In the data rows, the value 128 means zero.
Here are some numbered points:
[157  76 132 181 100 154 118 139 128 108 139 144 135 123 155 104 148  49
 118 139  75  94  81 189] 0
[133  78 150 178 108 150 116 101 117  99 150 138  76 134 174 104 110  47
  99 157  77 167  83 195] 1
[147  81  94 117 133 131 132 106 125 107  79 165 144 151 204 118 166  98
 127 170 132  90 143 135] 2
[102 204 183 128 110 132 115 135 112 151 188  71 142  71  78 127  93 145
 119  68 123 199 129 117] 3
[111 177 103 104 136  93 137  95 127 139 106 139 149 109 124 152 136 186
 137 127 185 115 171  84] 4
[ 88 163 123  87 132 114 122 139 127 154 119 115 110 137 121 158 106 175
 140 130 173 165 162  86] 5
[155 131 121 158 108 135 146  93 120 125 152 122 130 175 198  99  92  58
  96 135  78 147  99 154] 6
[ 84 184 145  61 139 107 114 150 127 154 123  99 140 109  83 171 113 218
 157 114 184 154 162  58] 7
[166 103 122 194 133 136 138  98 129 105 166 126  93 194 163  95 120  86
  90 139  73 104 125 201] 8
[123  75 131 154 107 151 137 145 113 105 135 167 119 176 176  83 134  66
 115 145  96 121  93 157] 9
[109 184 170  98 110 135  97 171 130 169 136 103 143  73  49 148 105 181
 140  99 139 156 108  97] 10
[ 95 214 126  75 144  76 148  97 129 134 133  91 109  95  94 193 122 206
 140 109 208 189 191  57] 11
[ 56 181  97  36 164  85 124 148 114 157  90 114 105 148  66 171 123 226
 163 143 205 167 173  34] 12
[161  78 124 195  95 168 118 102 128  97 150 158 155 129 140  74 169  50
 115 137  45  83  85 195] 13
[127  86 121 148 107 164 121 140 123 110 146 125 101 147 159 105 118  78
 124 148 109 168 114 153] 14
[165  64  99 165 123 155 129 112 142 107 109 162 140 130 159 108 135  74
 129 148  92  63  98 172] 15
[142  90 140 156 126 166 112 149 133 126 142 120 134 111 100 106 144 103
 123 118  78 116  92 174] 16
[ 98 166 126  87 135 114 127 133 127 161 119 115 123 142 121 149 112 179
 146 129 168 153 169  91] 17
[181  39 131 159 125 181 103 155 131 111 107 166 146 124 147  97 150  76
 101 130  49  62  55 178] 18
[145  83 121 161 109 156 117 125 126 115 145 125 148 126 162  94 142  58
 125 135  71 101  81 180] 19
[124 174 185 112  95 157  67 195 142 168 144 104 145  28  18 136 114 167
 136  86 111 145  67 123] 20
[ 60 206 122  52 142  94 148 128 124 167 106 106 133 153 116 173 106 227
 156 123 210 189 197  51] 21
[111 117  82 118 143  94 195  44 126 108  74 177 191 207 228 121 127 100
 142 173 162  94 172  92] 22
[118 119 121 131 113 143 120 132 123 124 136 127 118 129 142 120 121 119
 130 139 135 154 133 130] 23
[101  93  92 117 125 126 164  93 134  90  38 171 157 159 216 121 150 106
 153 171 157 112 148 104] 24
[130 120 107  75 163 107 123 148 163 123  79 153 124  61  76 163 148 165
 146 123 186 122 151  80] 25
[ 86 200 150 113 121 125 140 136 107 164 166  73 126  90  81 132  67 181
 149  83 160 192 142 112] 26
[ 74 198 142  63 145  78 115 146 139 167  82 141 138 123 101 192  99 190
 152 141 219 148 173  65] 27
[135 143 133 162 117 132 124 104 122 126 170  95 132 158 158 103 130  89
 109 122  89 149 121 132] 28
[111 190 120  88 147  75 137 122 139 144 117 127 128 100  82 176 128 204
 151 106 192 130 186  61] 29
[150  74  95 139 141 143 136 113 130  99 124 125 110 163 154 110 135  78
 115 139  94 119 124 135] 30
[140 112 123 186 127 127 160  85 122  95 163 126 133 195 168  94 128  85
  98 113  67 134 108 168] 31
[142 115 101 131 151 114 144 107 133 115 110 155 111 113 150 134 142 116
 121 155 157 134 153 133] 32
[ 82 219 146  81 155  79 156 131 121 171 134  81 113 168 108 173 113 220
 141  98 195 170 196  60] 33
[ 95 199 121  95 162  77 166 110 125 154 130  85 116 204 146 163 120 189
 128 114 173 159 198  62] 34
Which two points above are nearest to each new point? Their numbers follow each, nearest first.
[144  73 139 167 122 132 107 126 128 105 140 139 106 128 166 108 121  37
 112 127  91 164  78 170] : 1 14
[163  74 129 136 130 156 107 152 140 116 103 152 136 107 116 121 141 114
 120 129  89  82  95 144] : 16 15
[178  43 107 159 121 140 111 135 146 103 122 160 151  97 153  99 168  76
 118 139  85  62 106 175] : 15 0
[140  99  80 143 173  96 173  73 132  75  83 176 155 209 230 138 132 109
 101 186 178  89 181 112] : 22 24
[140 155 142 122 131 130 123 147 134 153 128 125 154  96  90 132 125 169
 133 105 128 107 123 125] : 10 23
[ 60 195 121  46 137 102 128 142 129 170 103 105 126 135 110 176 105 222
 159 120 208 183 191  52] : 21 7
[145  81 137 184 104 149 116 133 122 106 139 150 123 135 155 105 133  36
 114 142  82 108  81 186] : 0 19
[110 173 170 108 121 133 114 150 140 169 155 101 130  70  54 148 129 191
 152  99 136 132 124 114] : 10 26
[151 170 183 127 133 120  95 168 145 158 189  85 131  84  50 137 120 181
 128  96 102 140 123 142] : 10 3
[115  81 133 158  98 153 134 140 111 105 131 168 120 170 187  79 132  55
 112 145 101 141  92 166] : 9 14
[168  48 133 166 126 180 105 150 123 111 109 157 135 130 147  96 142  71
 101 131  61  85  70 175] : 18 0
[178  88 150 149 125 157 110 161 133 118 135 125 121  91 111 102 127 104
 100 116  89 104  82 179] : 16 0
[178  46  78 115 144 136 119 119 164  76  44 170 151  90 144 132 190  76
 175 159 133  55 151 127] : 2 15
[135 154 194 134 121 139  84 175 158 147 169  78 120  32  11 122 115 203
 135  86 110 141  95 135] : 20 10
[162 137 110 209 122 122 161  86 121 112 173 109 127 206 216  99 139  95
  94 148  55 127 115 146] : 31 6
[102 154 149 104 111 138 106 140 134 151 144  96 133 102  90 136 130 136
 142 108 142 156 121 105] : 10 23
[133 193 168 106 121 151 105 166 116 176 170  76 166  88  26 146 137 191
 128  84  92 117 102 113] : 10 20
[ 88 101 136 178 111 147 147 118 101 119 148 138 120 230 189 100 101  70
 111 159 103 122  93 156] : 9 6
[163 113 157 164 124 140 117 128 133 126 148 108 100 122 123 101 120  82
 119 119  94 119  88 163] : 16 19
[141  79  78 140 163 103 153  84 133  93  88 184  90 122 191 136 139  87
 116 181 185 132 174 138] : 32 2
[143 147 166 129  98 155  85 166 142 152 145 115 157  50  56 118 129 142
 134  95  93 124  73 139] : 20 10
[137  87  84  97 140 115 146  89 130 101  60 181 168 146 222 127 187 116
 138 177 143  66 157 124] : 2 24
[ 78  98  86 111 136 103 174  59 107 105  90 182 153 203 232 121 131  93
 132 168 167 138 176 105] : 22 24
[115 204 188 126 113 156 125 123 108 161 203  73 151  94  79 146 107 186
 133  85 100 165 115 111] : 3 26
[ 63 217 122  75 137  74 165  94 134 157 111 127 150 129 120 160 100 207
 160 121 206 152 188  57] : 21 29
[138 127 124  65 169 106 106 193 174 135  91 143 116  27  23 182 145 200
 152 112 195 104 143  76] : 25 29
